(in the rows, 128 means zero)
These are runs of 7 systems, one row a step. Runs of the same system follow the same rule from any start.
run 1, k_666:
137  109  130  161  156  109  149  184  160  108  92  127  122  126  167  121  150  128
122  96  162  139  120  148  133  158  74  95  99  152  124  147  123  104  145  138
106  114  150  94  108  156  95  85  82  138  129  123  135  114  100  126  128  159
123  142  116  117  140  114  107  88  157  170  142  123  151  122  89  162  92  133
146  150  97  146  144  88  125  127  192  134  141  157  132  161  150  126  126  114
133  126  121  143  104  148  149  167  131  113  136  145  129  157  181  112  163  88
123  134  134  111  108  178  173  137  74  100  139  118  113  101  126  122  141  129
120  127  148  94  136  122  125  111  114  121  132  82  87  82  97  154  104  151
152  133  140  150  148  67  96  136  150  160  104  106  121  122  107  127  98  141
132  113  119  172  134  104  103  139  151  130  98  157  175  144  163  98  150  137
run 2, k_808:
162  147  128  124  105  125  122  151  187  100  136  161  133  145  177  145  123  125
146  144  141  149  93  132  147  153  93  77  146  133  107  135  152  130  119  87
119  155  131  131  137  144  132  111  88  103  130  84  81  78  134  129  145  132
105  113  128  144  177  128  126  135  135  149  90  91  101  100  88  141  122  115
129  98  118  136  159  89  126  132  149  146  92  150  136  135  98  78  125  160
113  78  130  115  85  127  100  127  135  144  124  149  186  137  150  100  134  132
122  136  124  108  96  159  149  103  90  137  175  154  173  152  119  148  124  132
131  168  125  98  136  140  127  99  151  128  172  126  105  146  147  183  138  138
166  167  135  152  140  115  132  171  157  134  126  123  86  154  137  152  119  96
160  147  128  156  121  118  140  161  134  83  97  129  104  91  153  90  127  130
run 3, k_649 (10 x 18):
127  160  127  153  160  112  93  78  123  94  114  159  126  127  111  131  118  164
102  130  111  167  145  146  88  115  146  136  109  158  129  166  127  120  147  76
149  158  96  127  118  151  153  137  129  157  131  156  118  148  121  65  153  118
108  97  106  67  96  147  150  129  165  137  152  117  114  110  144  107  136  111
146  110  145  109  95  93  167  158  105  139  163  101  134  124  114  143  88  119
132  130  145  134  136  84  118  117  118  118  141  84  137  94  169  162  134  173
118  127  151  172  170  145  129  150  118  110  98  130  153  131  124  189  129  134
133  153  141  143  160  143  109  114  109  92  100  174  97  154  112  110  145  162
109  123  125  123  110  169  72  115  150  141  100  147  106  138  115  99  133  82
150  155  91  121  99  129  147  117  136  162  143  144  139  122  92  76  103  104
run 4, k_31 (10 x 18):
119  104  148  159  168  85  109  128  123  121  95  113  147  107  109  149  106  161
115  116  138  158  150  116  95  103  98  117  105  160  156  150  135  106  157  170
112  132  122  130  111  190  102  109  115  146  120  171  161  157  126  114  158  120
140  162  103  100  107  163  145  113  145  149  157  165  120  156  95  119  112  102
142  140  111  99  106  100  132  132  183  135  166  120  97  140  144  136  106  92
151  123  128  147  110  79  156  168  134  122  144  87  127  105  170  132  117  108
118  112  136  140  145  125  167  147  101  88  117  94  126  80  159  137  149  156
98  103  160  135  168  156  125  135  86  114  91  119  113  122  96  152  140  149
133  146  149  125  149  136  76  102  110  157  101  145  114  146  83  119  128  166
136  138  114  132  110  130  73  96  169  153  114  168  167  139  120  109  111  128
run 5, k_885:
100  111  120  138  108  102  107  93  108  151  165  127  161  158  119  141  111  86
142  167  92  130  154  125  166  116  135  158  157  140  128  152  147  113  171  154
130  116  136  126  140  150  136  178  188  127  109  122  123  129  156  172  134  106
157  126  160  112  108  123  152  159  100  82  122  150  94  134  101  111  95  142
113  129  137  117  98  130  87  94  104  119  133  84  115  73  156  121  133  132
124  149  114  171  146  112  129  108  98  164  137  120  164  134  85  147  104  108
114  130  100  146  187  116  140  117  156  124  113  148  122  140  146  107  174  161
121  85  149  123  110  154  111  179  154  141  102  148  131  164  138  128  136  90
151  140  136  77  87  161  150  124  110  112  141  157  124  119  108  104  114  161
106  125  127  104  111  113  107  88  145  121  162  90  129  94  144  172  105  118
run 6, k_363:
129  97  133  140  109  130  121  173  147  175  102  94  154  105  126  128  114  92
123  109  118  129  141  109  182  117  91  103  137  154  162  124  96  110  113  168
86  91  152  101  134  138  99  112  128  126  144  113  124  147  161  174  159  134
167  181  142  137  132  141  129  139  108  165  140  148  127  174  99  147  123  138
143  155  110  121  117  131  105  103  181  100  123  144  141  88  168  124  126  157
124  121  131  170  109  115  115  149  123  104  121  137  122  146  127  127  101  52
119  138  105  121  129  130  155  108  84  128  140  113  99  108  132  68  166  142
108  104  130  114  143  160  144  158  159  157  111  87  124  98  121  165  130  105
149  121  138  120  156  90  160  141  125  117  124  160  119  155  81  120  99  170
115  93  154  108  104  112  70  116  136  138  127  119  149  129  173  131  150  159
run 7, k_808:
134  100  127  132  130  111  169  171  166  87  133  148  140  143  171  144  132  125
136  114  169  123  100  124  138  153  65  94  141  122  103  148  153  123  146  139
131  153  161  122  123  163  97  116  88  132  113  92  112  88  113  156  125  149
118  143  122  154  176  123  109  108  152  126  96  137  123  118  75  155  93  124
120  116  100  153  146  83  101  113  162  132  113  159  125  156  137  75  139  118
121  108  109  128  83  154  131  140  118  158  133  133  162  132  157  80  160  99
117  127  116  80  111  177  184  119  114  124  163  131  140  113  116  145  130  140
127  127  145  87  142  101  138  124  147  126  163  108  88  143  120  181  109  140
177  157  152  162  132  76  111  161  131  147  121  110  119  140  140  137  114  140
143  142  134  180  124  141  117  147  127  90  88  140  164  93  161  123  132  139
run 8, k_548, 10 rows:
121  127  121  121  144  86  127  92  153  130  153  113  159  107  124  173  98  156
121  132  120  176  160  93  125  133  140  125  141  139  140  176  160  157  148  105
145  166  125  156  130  173  137  148  109  116  114  148  119  139  160  107  177  129
129  136  139  100  112  190  130  137  132  97  101  139  93  95  97  124  110  121
128  115  128  98  116  85  112  104  131  129  138  122  92  121  81  103  80  122
122  108  114  145  120  72  109  120  138  176  139  87  156  113  155  110  136  121
117  114  111  162  146  142  174  152  120  140  127  137  195  132  144  146  150  131
111  119  141  103  150  168  157  132  115  86  137  163  109  162  137  150  161  153
147  149  169  98  105  149  84  136  118  137  128  127  74  154  117  142  123  125
169  172  128  135  106  105  97  114  144  146  121  116  135  88  115  121  86  146
run 9, k_885, 10 rows:
130  120  124  128  91  115  107  106  101  122  128  132  157  105  160  72  147  160
100  122  119  142  120  158  131  111  114  149  152  125  189  134  135  176  135  106
127  148  119  113  178  130  165  118  134  124  151  156  97  175  109  149  146  155
141  126  146  110  118  126  88  160  182  137  110  116  78  136  160  127  139  113
171  151  137  138  79  132  134  152  117  113  116  144  142  104  107  103  78  117
97  123  107  135  127  122  142  83  108  80  145  109  141  73  148  130  130  134
98  113  127  152  157  108  138  127  90  166  147  102  123  164  109  147  144  93
150  148  123  124  164  143  137  148  145  170  100  134  111  138  123  102  169  173
130  95  151  118  113  147  98  156  178  113  89  150  153  117  130  147  101  129
132  120  139  107  89  112  128  102  90  83  157  166  131  147  117  106  101  141
run 10, k_31, 10 rows:
115  115  150  146  144  114  156  124  51  113  147  123  147  145  120  146  142  159
116  151  146  121  156  176  95  107  124  140  122  133  125  141  139  171  167  162
157  164  132  154  136  152  111  143  148  139  100  172  137  155  86  139  96  114
145  154  107  122  102  108  101  101  161  96  136  162  98  130  143  80  117  116
108  104  106  141  88  127  126  137  131  139  137  101  138  110  156  104  127  58
123  130  99  114  144  118  202  133  105  146  156  92  119  102  121  110  146  140
108  84  150  93  164  130  142  155  155  134  117  108  112  131  131  169  142  157
161  125  180  137  126  105  112  158  91  130  110  137  136  150  108  143  106  172
129  152  140  131  107  145  75  85  123  97  124  147  154  105  151  139  127  163
104  142  105  173  132  151  117  101  116  117  129  155  158  142  103  140  112  73
run 11, k_649 (10 x 18):
96  123  106  109  125  143  157  110  123  158  181  108  143  143  131  166  139  93
161  148  139  111  148  92  164  156  136  150  157  117  98  162  136  149  136  160
141  105  159  124  125  124  105  172  171  108  94  116  123  106  172  148  132  149
141  135  150  158  111  150  134  144  92  77  98  148  150  98  107  130  92  130
93  147  116  137  139  133  98  61  93  98  137  128  104  114  116  121  134  121
112  141  108  149  159  132  116  121  135  188  127  118  112  163  93  132  137  82
150  130  100  112  143  111  149  143  172  164  118  148  126  141  131  78  150  162
114  69  134  98  86  140  141  156  151  112  128  143  162  127  156  117  127  119
146  138  153  115  79  128  146  127  64  110  167  118  143  122  132  143  110  139
118  160  135  125  144  126  106  95  130  129  153  87  112  105  148  191  133  137
run 12, k_666, 10 rows:
120  120  102  144  130  149  109  124  169  126  98  187  150  153  127  84  138  112
99  95  110  96  92  162  149  121  126  115  151  161  137  151  124  107  129  87
129  137  112  78  101  127  174  111  106  145  188  110  111  126  114  124  121  126
155  145  130  107  130  96  157  146  151  150  156  78  116  101  151  160  124  153
165  143  153  172  148  96  140  178  132  107  107  118  131  123  155  157  122  149
123  125  160  169  134  136  92  136  91  85  91  142  126  132  154  123  152  142
92  121  138  139  132  176  87  98  89  132  98  133  133  120  93  124  135  114
107  132  97  106  145  139  113  79  158  153  124  146  122  120  73  111  107  122
128  111  99  104  120  98  134  132  195  156  146  144  126  153  126  110  112  100
153  122  112  122  95  109  177  163  132  133  163  142  147  155  164  102  140  117
run 13, k_548, 10 rows:
167  160  130  127  128  139  123  144  158  155  92  127  132  90  88  123  90  149
118  97  114  130  128  78  125  114  172  84  122  151  140  116  133  112  96  131
104  105  119  148  100  112  121  122  93  132  155  124  143  159  161  107  151  79
123  151  115  120  131  182  166  128  93  164  142  105  139  110  128  134  167  140
127  121  142  96  169  145  151  147  161  121  114  131  98  127  92  169  112  153
155  121  160  127  121  70  93  141  137  118  124  145  101  167  134  115  110  145
140  142  131  159  82  128  86  120  111  131  124  117  173  100  174  116  133  122
101  142  95  147  141  167  160  96  116  106  137  142  162  102  102  150  115  106
100  126  109  108  174  124  145  111  142  128  142  133  64  161  111  120  154  117
159  125  147  122  114  124  111  181  141  180  105  109  99  144  136  98  144  123
run 14, k_363 (10 x 18):
103  100  86  114  125  133  173  129  160  95  138  150  125  122  149  90  142  101
122  91  146  92  107  134  163  173  112  131  148  109  92  151  134  126  138  100
159  138  154  92  117  117  158  145  102  146  145  93  118  102  117  141  119  181
133  124  154  146  143  91  106  125  138  117  120  105  153  102  132  187  95  156
124  141  138  184  158  97  92  105  96  115  115  153  146  161  128  130  137  141
107  146  114  146  131  183  91  104  124  139  108  147  139  132  150  109  178  122
126  147  103  117  122  187  144  130  159  125  118  164  114  131  93  118  112  85
127  115  107  80  107  104  144  119  166  114  151  136  82  125  124  86  109  115
139  99  135  117  94  87  142  162  124  168  151  81  130  125  148  118  121  106
140  124  133  145  136  107  182  146  88  126  143  105  169  102  136  148  130  169

Name the system that made each run.
run 15 (2 x 18):
98  104  112  110  168  140  130  111  161  131  97  133  112  105  76  115  115  135
120  85  118  112  122  76  114  121  152  160  134  141  137  156  109  88  111  124

k_808
run 16, 2 rows:
88  111  97  154  149  104  150  90  90  133  146  108  157  110  123  112  145  126
88  101  122  128  175  158  143  138  125  163  118  120  127  155  124  142  178  125

k_548
run 17 (2 x 18):
145  141  151  129  110  142  82  143  159  85  94  149  88  120  136  120  108  111
136  135  123  137  93  112  101  114  102  135  119  115  106  104  101  70  101  97

k_363
run 18 (2 x 18):
139  125  140  135  121  71  103  129  162  118  155  122  131  152  171  166  115  121
150  166  125  185  124  132  131  149  96  140  132  131  144  152  160  124  159  107

k_666
run 19 (2 x 18):
135  132  121  104  114  121  79  111  150  178  119  135  101  147  118  74  142  128
138  122  97  128  91  134  144  138  158  169  134  129  186  106  125  107  106  104

k_363
run 20 (2 x 18):
94  93  112  167  137  111  124  119  113  95  115  161  143  153  131  93  138  95
112  131  116  111  116  162  133  119  90  164  145  122  112  149  142  87  186  122

k_31
run 21:
144  139  133  156  107  97  92  119  123  77  108  142  112  110  157  84  122  131
96  131  106  163  121  170  123  116  105  134  116  107  145  95  127  124  139  73

k_649
run 22 (2 x 18):
126  84  133  140  147  112  146  180  150  168  95  101  154  115  132  126  137  134
126  89  151  125  133  128  154  143  95  106  115  165  170  143  105  129  121  177

k_363
run 23 (2 x 18):
108  104  153  147  141  123  122  160  94  150  116  76  95  133  132  144  149  94
148  142  137  125  157  139  138  137  116  160  95  114  125  98  95  114  135  188

k_649
run 24:
145  159  124  181  142  142  133  157  135  144  101  96  154  89  151  153  137  122
113  124  125  162  172  134  136  131  130  64  88  156  108  117  121  122  132  134

k_666
run 25, 2 rows:
110  80  155  148  147  101  139  154  89  123  128  130  139  174  145  138  157  140
144  153  157  116  117  178  115  133  89  142  124  131  134  132  146  138  167  176

k_31
run 26, 2 rows:
138  109  123  105  129  83  168  140  142  127  172  145  137  175  150  134  134  148
157  138  165  121  90  130  120  162  108  133  148  111  134  140  184  154  149  146

k_808
run 27 (2 x 18):
116  112  125  120  131  130  170  145  85  149  140  76  117  100  148  108  170  141
126  113  157  130  156  142  132  153  115  171  103  97  147  116  97  174  125  153

k_885
run 28:
105  104  143  145  130  146  86  142  115  160  85  94  107  110  112  109  137  93
135  138  104  124  140  136  147  107  118  163  114  141  156  107  74  92  115  163

k_649
run 29, 2 rows:
104  91  140  112  119  108  136  110  85  152  149  109  153  125  81  141  96  127
132  136  135  133  149  83  104  96  116  164  152  119  157  150  139  150  141  176

k_649
run 30:
135  151  128  141  178  112  118  113  117  172  107  102  113  115  89  128  134  168
107  92  119  129  165  125  110  125  176  140  93  165  157  145  114  123  131  148

k_649
run 31 (2 x 18):
150  119  151  160  137  122  131  160  128  130  101  162  186  147  108  153  100  151
124  141  131  133  117  139  98  90  116  77  133  171  140  139  165  115  151  160

k_649
run 32, 2 rows:
126  103  125  154  108  91  124  149  147  139  125  84  162  89  166  136  116  103
121  125  116  178  173  100  172  133  89  108  124  138  144  139  125  117  149  144

k_666
